Rows are one point carried round by a steady rotation, each followed by how many ticks it has turned.
The counts run from 0 to 150.
[  4 -36 -18   5  -2  29  26   3  -8 -28   9   5   1  27 -15  21 -22  12
  -5 -17 -42 -21   4  19   5 -55  22  -9   7 -32 -47  17  22  -3   1  36
   3   5 -18 -16 -10 -13 -23 -24  -1   9   9  32  -2  12 -10 -15 -36 -35
   8  -6  25  55  22   2 -17  -8 -34 -38   1  -9   9   3  26 -15   8  23]	143
[ 27   6 -16 -11   3  51  17  15  17 -29 -12 -22 -11  14 -33  33 -19  -3
  16  -6   0 -40   1  14  -2 -43  38  -4  -9   8  13  14  29   1  -5  39
  -3  19  10  27 -35  -1  -9  11 -20  -6   6  17  -1  16  16 -17 -11 -32
  10   4   9  51  -6  -8 -16 -10 -10 -42  28  12  -3  11  31 -33  24  -1]	21
[ 15 -33  20 -22 -11  24   8  30  -9 -30   5 -17  15  22  13   7 -12   9
   5   7 -39 -18 -28  20 -25 -39  44   8   7  -5   9   2  30 -16 -16  17
 -25  11 -21   0 -23  10  -8   8 -12 -16  15  19 -45  23   2  16  22 -33
  26  -2  45  27   0   9  -1 -13   5 -39  15  15 -15 -16  23 -38  12   3]	18
[ -1  11 -10  14 -13 -26  20  29 -23   9   1   6   6   7  25  11  -7  -8
  -4   1 -26  15 -20   7   8 -16  48  21 -21 -14 -30  19  28 -20 -19 -22
   8 -15  -8   1  -7 -18 -13 -14 -10   0   8  18 -10   3 -23  21  20 -70
  46  22  34  12   0  19   6 -19 -40 -23  23  24 -13  -5  59  -7  14   9]	55
[  9  30 -28 -24 -32  10  18  21 -21  23   9  25 -13 -13  10  17 -13  -2
  -5  -2 -22  -3 -58   5  15 -22  -1   5   7 -21  -5 -36  13 -10  -6  37
 -15 -26  10  22 -46 -30 -20  -3  -7  -9  26  23  -9  18 -18  -9 -19 -46
   9 -27  35  15  28  37 -10   3 -29 -44   6 -13   6  11  38 -13   8 -19]	59
[-15   3  -6  -8 -10  21  11  22 -20 -11 -25   4  26   9  18  23  -7  -6
  16   4 -46 -27 -13  25 -11 -25  43  16  -3   4  12  16   0   5 -20   2
 -31  19   6   1 -42  11 -26  31 -21 -10 -15  28 -44  14  26  -7 -15 -68
   5  14  22   4 -24  -2 -16 -24 -22   8  50   8 -28  11  29 -18  17  16]	13
[ 14 -12 -23  -2  -3  46  27  14   2 -52 -13 -32 -11   9 -18  31  -8 -10
   7   2   2 -29  -4   9 -15 -42  52  13   0   4  15  18  43  -5  -5  31
 -13  19  -3   8 -22   4   3  -3 -24 -12  -7  25 -20  22  20 -15  -2 -37
  24   5  21  41  -6 -16 -20 -29  -2 -18  31   9 -19  10  35 -36  15  -3]	20
[ 15 -27  -3  12   1  29  24 -19  36 -45  -2  -8  26  16 -18  37 -32  -3
  27 -24   1 -12   9   5 -12 -44  27   1 -10  -4 -13  13  21   2  -8  52
  26  14   9   3  -7  16   1 -20  -1  20  -8  -2   7  32  -6 -14 -29 -30
  13  -5  26  67  11 -13 -23 -24  -3 -20  -1   8  16   3  37 -28   2  16]	82
[-10  -6 -23 -48  14  28  18  10  15 -17 -44 -15 -23   6 -16  22  -4 -20
   4 -13 -19  -7  22  -3  37 -48  13   4  -5 -27   2  21  25 -15 -17  36
 -43 -15 -10 -11   3   2 -26  -4 -15  -9 -15  16 -24  17 -28   3 -17 -30
  14   9  32  14  -7 -11 -19 -23   7 -19  29   9   9  -6  35 -52   0   2]	100
[-18  -9 -18  11 -21 -15   2  21 -27   2  -5  10   3  25 -15   9  -3  10
  35  16 -25 -20 -48  18  -1   3  27  -7 -40  -8  34 -25  -1 -13  -1  24
 -31  10   3  32 -43 -20   0 -18 -13 -20   2   9 -14  13 -18  15  -5 -34
   3   4   9   8   9   4 -14 -37 -26 -34  -6 -32  32  22  30  -9  35 -37]	66
[  4 -35   9   1 -25  20  11  -6  17 -50   9 -17  49   5   7  12 -14 -12
  13 -23 -14   0 -13  16 -43 -33  38   3   5 -21   3  -4  38  10 -26  40
  -3  -4  15 -11  -3  16   1 -22  10  -9  10  15 -26  39   9   1   7 -40
  12   0  47  25   6   6 -22 -32  18 -13 -29  -6  -7  -7  43 -22 -16  15]	80
[-47 -27 -23  31   4 -24  -1   2  -5 -16  -6  -3  30   2 -12  13 -20 -24
  30   4 -21  -4 -19  29 -15  16  27   1 -71   9  28  12   6 -19 -33  -1
 -14  -7  14  22   3  11  23 -31  14 -19  -1   6 -21  19 -35 -11   4 -50
  -4  -4   8   4  -9 -10 -20 -45 -31  -5  -2 -23  27  32  33 -11  12   4]	128
[ -3  12 -28 -38  17  32  15  23  20   9 -19 -12 -28  -3 -30  18  -8 -17
  15   0  -2 -23   9  10  57 -47  35  -8 -13  -9   4  16  24 -17 -15  37
 -29 -19   7  -1 -15   7 -26   9 -19 -18 -14  27 -19  15 -39  -2 -13 -29
  -6   9  38  21 -15  -7 -16 -12  -5 -38  33  -1   8   2  28 -58   6  -7]	101
[-16 -10 -31  -7  36 -18   9  31   5 -38  -5  -1   7  22 -27  23 -24 -19
   6  -9 -20   4  34   8  37 -35  25 -18   5 -40 -10  33   7  13  -7  26
 -19 -10  -9 -13  25   9   3 -36  24 -18  13  28 -16  26 -55   2 -28 -12
  10  -3   9   4  -3  -5 -20 -41 -23 -28 -17 -28  32  11  43 -19 -25  22]	45
[-11 -10 -38  20 -37  28   9  28 -12 -39  -4   7 -27  27  16   5  31   3
 -10  -1 -34  -3 -12   6  -3 -27  26  10 -20 -37 -16  -2  42 -11   5   5
  -3  -2 -12   6 -23 -23  -9 -43  -9  -7  22  41  -5  10   5  20   5 -56
  43 -13  22  19  15  23 -21 -11 -13 -21 -20 -12  12  19  32 -11  -6 -27]	62
[ 15 -25   1   9  -4  23  21   0   4 -30   8  -8  -2  29 -14  13 -39  10
  19   6 -37 -32  -2  14  19 -35  16 -12  -2 -35 -34  10  24 -19   0  31
  28  16 -27  -4 -20 -10 -20 -22 -15  10  20  19   9  16 -26   6 -22 -26
  19   9  19  66  14   9  -6  -6 -41 -51  14 -17  23 -10  27 -15  32   9]	144
[ -6  -9  13  -9  23  -7 -17  17 -18 -34 -54 -12  27  -6   5  36 -24 -23
  29 -10  -9   2 -11   2 -18  13   1 -10 -39  10  22 -17  28  29 -60   1
 -20   4  28  31 -19  -3  27   6   6 -24  27   6 -27 -15  -4 -19  13 -37
  15   3  -6  -5 -18  14  -1 -51  -9  -5  24  -6 -18  28  11 -30 -27  -6]	31
[-43 -34 -26  42 -18  27   5  21 -19 -27 -17  11   1  24  30  -9   0   4
   5  -2 -71 -17   5  37   0  -5  29  -3 -27 -36 -28   5  -9   0 -27   6
 -28  26  -8 -16 -20  -1 -38  -9  11  12   3  30 -15  11   2 -23 -25 -51
   7   1   8  -1   2   5 -27 -31 -14 -10   4 -11  26  17  10 -14  13   8]	7
[-16 -35  29   4 -22 -18  15  14 -24 -14 -16   7  48  30  22  31  -5  -2
  28  15 -20  -5 -37  17 -37 -21  37  10 -35  -1  34  -9  -1 -17 -21  -4
 -16  17   8   5  -5  17   6 -12 -23 -12 -18  -7 -35  44   8  34  31 -57
  24  17  30   7  -7  11 -23 -41 -15 -11   0   3  -8   2  30 -18  14   3]	73
[ -9  -7 -28 -10   5  20  17  19 -11 -21 -31  14 -36  41  -5  21  -5   8
   7   6 -23  -8 -19 -14   8 -30   2   4 -28 -28   4  -5  13 -23  22  34
   1  15  -8  21 -31 -26   6 -45 -19   1  -1  13   3  30 -20  26 -19 -29
  18  -7  -1  37  17   9 -32 -13 -20 -47  -3 -23  46  13  33 -12  34 -34]	64
[-19   1 -40  45 -20  31   5  25  12 -45   4   1 -11  -3   3  20  13 -24
  -1 -19 -26   5 -11   6 -14   2  27   7 -42 -21   6 -12  22  17 -16  15
   1 -21  24  31 -18 -10  24 -31  25 -21  50  23  -1  29   9 -17   2 -56
  20 -33   6   7  21  23 -31 -16 -12  -5 -22 -17  16  45  23 -15 -24  -4]	123
[  2   8 -14   6  10   9  29  34  15 -35 -18 -20 -18  13  27  34   4 -17
  -5   0  -8  26  -8 -17 -15 -21  29  31 -25  -7 -12  11  39   3 -17 -12
  17 -17   9  19   9 -11  35 -17  -9 -14  19   7 -12  30   9  19  23 -53
  49 -24  15  14   8  13 -26  -8 -18 -33  10  17 -14  12  45 -11 -20  -5]	117
[ 29   5   6 -17  -6   3  -2  11  11  12  20  25  19  -9   8  31 -41  -1
  23  -7 -49 -24 -34   7  21 -28   8   9   0 -18  -6   9  -3 -19  -8  26
  16  -5  18  18 -26 -17  -4   2  -5   8  -8   0  10  43 -34  -4 -16 -59
  -6 -17  19  61 -17  13  -1 -13 -36 -16  43  -1  17   9  45 -20  33  25]	138
[ -8 -28 -33  10 -23  31  17  17  -6 -35  26   0  22  15  -5  17 -15  -7
 -15 -19 -45 -21   4  30  -4 -42  30   2  21 -33 -31  21  31   8  -4  31
  -4   0  -6 -19 -24 -11 -21 -22  10   8  16  46 -17  19  15 -27 -35 -45
   6  -1  42  45  12  18 -21 -12 -10 -20   5 -10  -7   1  29 -18 -11  38]	142
[ -9 -28 -15  17  21  30  26   5  -4 -54 -34 -30  10  32 -18  32 -10  -6
   5   1 -12 -14   9  20 -32 -11  32 -26  -7  -4  -2  -2  39  31  -8  17
 -19  33   3  -6  -2   0  13 -20  -7 -27  33  30 -23  13  24 -21 -12 -17
  27  -5   7  10  18  -4 -29 -26  -9 -44  -7 -16  -2  10  18 -28 -28  -9]	26
[ -8  20 -31 -20  27  28  22  55 -12 -43 -30   8 -19  30  -4  12  -7   3
   1  -5 -15 -14  21  10   8 -34  24 -28  26 -32  -9   3   6  21   6  23
 -35  22  -1 -10  -1  14 -16 -11   2 -44  12  45 -19  16 -13  -3 -14 -16
  21  -2  -2 -25   4   7  -5 -14 -10 -56   7 -37  17   6  12 -23 -19   6]	106
[-10  35 -13   3  12 -18 -12  56 -30 -28 -23  17  10  -5  26  14 -22 -13
   4 -14 -43   4   5  10  23   3  17   2   5 -18 -21  26   1  25 -21  -3
  -5  12  22   4 -10 -15 -11   2  21 -18  18  31  -8   7 -32 -16 -21 -42
  18   8  -6 -13 -16  18  12 -35 -30 -11  28 -27  -1  23  44  -3  -7  23]	50
[ -8   6 -31 -40  20  -1  -2  11  11 -12 -16   1   3 -23 -22  51 -23 -41
  20 -24   9  -8   3   4  36 -31   3  -3 -23 -22  17  16  22   4 -17  37
 -26 -44  20  26   2   8  17 -15   1 -13   0  11 -17  29 -35 -19  -6 -27
  -3 -13  19  11 -24  -5 -23 -31  -5  -6  18  -4   9  28  50 -44 -25  14]	39
[ -2   0  -4 -31  15  25  15   7 -10 -22 -50   0  27 -11   6  65 -34 -23
  13 -28   0  10 -11  25   3 -12 -10 -17 -24   1  -5 -23   7  49 -32   4
 -31  -2  30  16  15 -10  20  -4 -10 -18  14  13 -21   0  13 -18 -15 -44
   0 -15  13   0   7  21 -32  -1 -15 -17   6   2  -8  34  10 -30 -48  19]	33
[ 20  11 -19   8 -11  31  -4  31  22  -5  -7  -5 -32 -14 -11  -6  -6   1
  30  12 -23 -29  -4  20  28 -12  51 -13 -10  -8   7   0  18   1 -22  22
 -16 -12  16  14 -39  12 -36  22   2 -25  16  45  14  -5 -34   8   9 -46
   9   6  12  -8 -19   9  14 -13  -4 -34  33 -11  19  15  27 -44  21  -2]	103
[-25   5 -27  28  12  -6  -5  15   1 -21 -11  27  25  10  22  41 -16  -7
  18 -14 -40 -10   8  20   0   4   4  -2 -40  -8   5   8 -22  16 -13  -2
   5   8  35  19   1   3  14 -10  14   2   4   9   3  30   2 -23 -27 -60
  -5 -10 -28   4  -8   4 -28 -39 -38   7   9 -27  18  42  33   0  -4  24]	130
[ -3  31   8 -19  19   8  52  34 -10  15 -17   3  16  -8  19  37 -27  -5
  21  11  -5  10 -45  32  -4  -3  30 -17   4   1  -2 -33   8  26 -16  -4
 -20   9  27  26  -4 -16   2  -2 -27 -36  29  17 -23   8   0   4   5 -38
  34 -18  25 -26  23  31 -25  13 -31 -67   4  -2 -15   5   9 -19 -16   3]	114
[ -5   9 -11  -9  -6  45  16  27 -10 -16 -19  18  16   9  20  44 -13   9
  12 -16 -47 -26 -11  26   7 -36  30  23   3  -1 -10   4 -13  17 -12  -3
 -28  28   4  -1 -21   9 -21  35 -18   0 -15  19 -28  15  37 -28 -24 -75
   8  -3  10  11 -17   9 -24 -13 -16   5  49   9 -20  17  22 -14  10  23]	14
[ -5  12 -23  -7   3  35  -8  75  -7 -49 -17  -5 -21  15  -1   5  14  -3
   4   3 -39  -9  22   5  10 -24  28 -13  13 -25   0   5  13  15  -6  20
 -32  16   1  -4 -30  18 -10   8  12 -39  23  50 -12   8 -14  -9 -10 -27
  20   4 -10 -38  -5  10   1 -30   7 -32  16 -29  14   2  18 -36 -18   4]	105
[-20 -22   2  10   8  19  28 -22   5 -39 -39   0  44  20  -1  28 -40  -6
  33 -38 -29   0  23  26   3 -16   7 -35  -4 -15 -39 -13  10  47 -31  31
  -1  30   9 -27  -6   5 -17 -23   6  -1   9  23   6 -10 -11 -26 -30 -26
  13   9   3   6  24   3 -32 -25 -16 -27   2 -18  17  11  12 -25 -23  18]	88
[ 34   1  20  -2   1  41  -6  18  19 -35  -8 -12   9  14 -11  11 -26   7
  41  18 -14 -40 -23  13 -21 -12  26 -22   1  -1  20 -37  32  23 -21  31
   0  23  10  30 -51  -3  -1  20   0 -31  37  34   1   6   1 -12   9 -36
  16 -20   4  21   9  15  -2 -15  -8 -54  20 -13   0   9   1 -25  13 -19]	23
[ 31  -5  39 -24 -24  14   2  14  24 -21  17  28  58   3  21  32 -26   5
  30  -8 -27  -6 -50  26 -27 -26  10 -12   9  -7  24 -34   1  11 -23  41
   7  -5  24  11 -24  15   0   5  -2 -10  20   2  -6  41   8  12   7 -52
   6 -27  30  23   8  26  -5 -20   6 -21 -15 -13   5  -1  36  -8  -2  12]	78
